Which row each row swaps with, under one turn or mirror:
J728: [ -2   0   0  -3   9  -6  -4 -16   7   2   6  -1  -1   0   4 -25  -2   6
   2  -9   0  -7   2   1 -12  -8   3  20]
J268: [  5   9  10   6  16  -5   9   6  -4   7   8   3  -9  -8 -10   1   4   5
 -15   6   2   2 -11   6   1   9  -1  11]
J326: [  1  14   3 -11   3  -8   5   8  -6  -6   9   7  -5  -3  -3  -5  -4   1
  -2 -10   2  -6  -2  10  14   8  10  17]
J944: [ -8  -7   1  -4   5  -2  11  -5   6  11  10  -1   6   9  -6 -13  -5  -5
  -5  -6  -8   0 -14  12  -3  15 -15  16]
J402: [  5   9  -8  -9   0 -12   7  -7   9   6   0  -4 -15   6  -3 -10   9  -7
   6   1 -12  -7  -1   1  -1  20  -2  12]
J29: [  3  20 -11   0  -5  -7  15   6   4   2  10  -6   0   1 -10   2 -12  -3
 -10  -7   4  -7   0   1   0   8   2   1]
J816: [  7   6  -1 -10   5  -1  11   1   1   0   4  -4  -2  -4  -7 -17  18 -14
 -15   8  -1  -4   0  -8   4  -6 -14   2]
J329: [ -4  19  -3   4   2  -2  -4  11  -2   7  -1   2 -17  -2   0 -21   7  -5
 -13   2   1   3   1  -8   5   5   1  14]
J101: [ -9   2   2  -2  13 -11  -8  -8  -2   9   5   1  -1  -2   5 -24  -1   8
 -11  -5  -4   2  -5  -7  -7   8  -8  28]
J249: [ -6   2   4  -2   5   4  24  -1   0  -2   4 -15  10   9  -6 -19   4   6
  -8  -2 -16   2  -5   3  -4  10 -13  17]
J38: [  2  24  -2  -2  -1 -10  17   1   3 -13  10  -7  -6 -11  -5 -11  -1  -6
  -2  -1  -6   1  -5  -8  -5  12  -2   3]
J22: [ 10   6  -2 -11   7 -13  10   4   6   3  12  -5  16  16  -9  -6  -5   7
  -2  -7  -3   3  -2  -5  -7 -11   5   9]
J9: [  6  10  -3  -4   4  -7   5   2  -9   2   7   5  16  -4 -11  -1   9   0
  -3 -17  -7  -8   7   2 -12  -4  -1   8]
J702: [  3  -6  16  -9  11  10   7   0   3   9  10   6   1   3  -5 -11   4   4
  -2  -2  -1  14  -2  -3   1   6 -10  23]
J514: [  9   8 -16 -17   7  -3   9   1  12   4   5 -10  -5   9  -6 -11   8   0
 -15   5  -5   0  -3  -3 -10  17  -7  12]
J896: [ -7  17  -2  -5  -6  -4   2  10   7  -6   2 -13  -3   7   8 -16   5   2
  16   6  -3   4  -2   4  -8   7  -8   9]
J472: [  3   3   4  -5   4  -1  23   1   2   3   2  -2  -2  12  -3 -11  -4   7
 -19 -18  -5  12  -7   5  -8   8  -6  20]
J130: [ -2   9  -3 -14   6  -1  12   3   3 -15  -2  -6 -10  -1  -2  -5  20  -6
 -12   0   2   2  -2  -3   3  -3 -15   3]
J79: [  7  10   3  -7   4  -6  13   9  -6   0   5 -13  10   0  -3  -6  13  -8
 -14  11 -13   8  -3 -10   7  -5 -12   2]
J745: [ -8  -3   7 -19   0 -10   3   2  -8  -7  -5 -12  -4   1 -11 -18   2   4
 -10  -2  -5  -1  -3  -4  -2  19  -8  20]
J157: [  5  -4   2   0   9 -13   9 -14   9   1   7  -3  15  13   9 -10  -3  -3
  -9  -6  -6  -4  -6   4  -4  -5   8  14]
J780: [ -1  -6   1  -5  12 -19  11   1   4   7   2 -12   7  14   4 -11  -9   0
   5  -1  -8  -2   5   8   4 -10   3   9]
J492: [ -7  -2  -2  -1   2  -3  -4 -14   8  -1   7  -7  -2 -11  -3 -14  -3   6
 -14  -1  -4   3   0  -3 -14   5  -1  24]
J481: [  1  -4   7  -7   5  -4   1   6   1   6  17  -6   5  12  -9  -8  -7 -14
 -22  -5 -10  -4 -10   6 -10  10  -1  17]
J484: [ -1   5   7  -8  -2  -5  -3  10   2   0   8  -9 -10 -10 -11   1 -11  -8
   8   4   1   5  -4  -1  -9  -1   1   2]
J280: [  5   2   3 -10  11  -6   6  -7   9   8   9   1   8  17   1   3  -8   1
  11  -3  -4  -1   0  -5 -12  -8  -5  11]
J785: [  5  -2  -2 -10   4 -17  14  -3  14  -6   6  -5   1   4   4  -8  -4   3
   1 -19   4  -5  -8  -9   2  -8  -3  20]
J473: [  9   0  -3  -3   0  -4  16   0 -13   3 -12   2  -1  -3   1  -9   3   0
   3 -15  -1  -1  10  14  -4   3  -7  16]
J698: [  7  -8  11  -3  14  -1  18  11  -4   4  -5  -9   1   1  -5  -6   5  -2
  -4 -17  -9  -3  -1   2   6  -3 -16  17]
J813: [ -3   5   8   6   3  -2   8   4   3  -2  -5  -7   0  -6   3 -18   2  -8
   1  -7 -11   0 -20   5   7 -17 -10  11]
J980: [ 13   9  -4   2   3  -2  21  17  -4  -5  -4 -11   7  -6   9 -10  -5   3
   4 -12  -3   0   0   3   2  -2   0  16]
J164: [ -9  -3  -4  -7  -1  -5   1   2   1  -1   2   2  -2   2   6 -31  -7  -4
  -5  -9  -5   1  -3   4 -16  -4   4  25]
J132: [ -9  10   7  -5  -3   8   2  11  -7  -2  -2  -8  -9  -3  12 -13  14  -5
  -6  -8  -1   9  -4  -7   4   0   4   7]
J388: [  7   3   0 -14  -2  -3   0   9  -4   7  -9   6  -7  16   6 -14   4   6
   1  -7   1   9   1  10 -12   2  -5  16]
J260: [ -8   6   4  -2   2  -3   4   2  -8  -1  -3  -9   9  -2  -1  -7   5  -7
 -10  18  -6  11  -5  -1   3  -6 -17  -2]
J345: [  5   1  -6   4  13   2  11  -3  -2   4  -6  -9   0   8 -10 -17  -1  13
   3  -3  -3 -12   2  12  -1  -4   8  10]
J992: [ -1   3   6  -2   2 -11   7   5   3   9   1 -13   6   6  -6  -2  18  -7
  -5  -7 -25  -3  -8  -9   1  10  -3  12]
J983: [ -7  12   9   7  -3   9   0   7   8  -3   1  -2  -7  -3  11  -2   4   0
 -10  -5  -1   4   4   3   4   3  11  12]
J185: [-15  -1  -5  -6   4  -5  -5 -12  -1   2   2  -5   1  -9   9 -17   1  -2
  -6   1 -10   2 -14   4 -15  -5  -4  18]
J655: [ -4  15   0  -6   2   6  18   0  -1  -6   7 -14   5   6  -8 -18   5   8
  -2   7 -15  -4   0  -4  -5  17 -11  14]
J741: [ -7  17   3   7   0   0   5  10  -4   2  -1  -4   1  -3 -11  -6  -3  -1
   8  -3   8  -5   1   1   0  11 -11  -5]
J323: [  2  15   2   7   7  -7   3  -4  -4  -4  -9 -12   2   2   0  -5  14  -6
 -15   9   2  -2   5  -6   0  -2  -3  -4]
J956: [  3  12  -4 -10  -1  -3  -4  -3  15   7   1   6   0   9 -10 -15   7  -5
 -13  -8  11  -6  -7  -7 -10   0  -9   4]
J72: [-7 18  4  4 -2  3 -6  4  5 12 -5  4 -4  2 13 -7  8  2 -6 -8 10  2  0 -8
  2  4  3 10]
J113: [-10   5  -1 -18   9   1  -4   4   8  -4  16 -12   5   4  -7  -9   5 -13
  -2  -2  -4   8 -14  -6   3  11   5   6]
J202: [  5   6 -13  -1   1  -5   5  -2  -1  15   6   1   0   0   4  -9  -6   3
 -12  -4   4   9  -1   7   3   1 -19  25]
J446: [ -1   6   2  -3   8 -13   0  -2  11  10  10   5  17  19   0  -7 -10   5
   1  -2   4   3  -5  -3   1  -6   4   7]
J677: [  0  17  14  10  14   3   2  13 -10  -6   6  -9   7  -5 -11 -15   0   0
   0  -3  -2  -5   3  -6  -2   7  -2   8]
J687: [  6   0   4  -5   5 -12  12   7  11   2   2 -10   3  13  -3 -14  -4   2
   3 -16   0  -7  -8  -1  -3 -19   5  12]
J498: [  5  -1  14  -6  13 -10   6   3   8   6   2  -1  16  19   4  -9  -7   0
   0  -7  -7   2  -8   6  -4  -2   1   0]
J596: [ -4   1 -10 -12   4  -7  -3 -12   4   7  15   0  -2  -3  -2 -19  -1   5
  -8 -13   4   1  -9  -7  -9  -4   6  20]
J239: [ -4   8   8  -1  -5   2  -5   2   2   6  -6  -7 -15  -1  12  -9  12 -12
 -15   0   1  -2   4  -1   5  -1  -2   6]
J276: [ 10   2   3 -14  13   2  -3   4  -2   6  13  11   7   9  -1 -14   3  -4
  -7   2   8   3  -2 -17   5   8   1   8]
J778: [  3   7   6  -3   9   0   7   0  -7   5  -3  -7  -1  -2   3   6   4 -12
  -2  11  -8   4   2  -8   1  -6 -19   3]
J583: [  4  11  -7   0  -8  -5  17   8  -4   8   7  -7   2   4  -5   4 -18   2
 -12  -9  -2  -7  -2   7   1   5  -1  14]
J50: [  0   9  -6 -11 -10  -4   9  10  -1  11   2 -10   0   4   6  -6   6  -1
 -12   1   7 -11  -4 -14 -15  15 -11  11]
J849: [  7   1  -3  -6 -11   1  11   0   2   5  -4  -8   3  -1   1 -13   1 -16
 -13   8  -5 -14   2  -1   5  13  -2   7]
J802: [ -1  -4  20  -7  -2  -9  12   8   3  -5   5  -3   9   0  -1 -11  -3  -1
   0   2   1  -3  -9   0 -23  13   2  13]
J638: [  8  12   4  -3  12 -11  -1  -2  -5   6  -1  -5   9  -5  -6  -7   2  -7
 -13  10  -4   4  -3  -5   0   2 -16 -10]
J435: [ -1  -8   3  -7  12  -6  -2  11 -15  -5  -1 -15  -2   1  -1 -10  -6  -3
   1   3  -5   7 -14  -3  -2  -9   3   5]
J794: [  2   8  -1 -10   8  -9   6  -3  -3   7   1  -2   5   5  -4 -11   9  -7
 -10  15   0  -2  18  -3   6   4 -11   0]
J663: [-13  16   5  -3  -2  -4  -8  14  -5  -4   1   1  -6   1  16  -7   1  -6
  -7  -4   1  -1   0   7  -4   4   5   6]
J979: [ -2   0   1  -6  12   3   2   8 -11   0   2  -9  14  -7  -9  -6  -5   3
  -7 -18   8  12  -3  -7   5  -2  -4  13]
J443: [  8   9  -4 -18   6  -9   4   3  12  -3  12  -4  -4   1 -13  -4   3 -11
   4  -4  -2 -16  -1  -4  -8   8  -5   2]
J800: [ 10  12  -4  -4   1 -16   0   1  -3   5   2   2 -11 -12   4 -20   0  -4
   6  10 -10   1  -7  -5   5   5  -9  18]
J46: [ -1  10  -7   2  14   2  18   7  -9   6  11  -4  -2  -2   8 -10   5   9
   2  -4  -7  -6 -16   9  -5  -5  -2  20]

Swapped with J113: J979
Swapped with J130: J785
Swapped with J638: J498
Swapped with J239: J728
Swapped with J583: J655
Swapped with J249: J29
Swapped with J323: J157

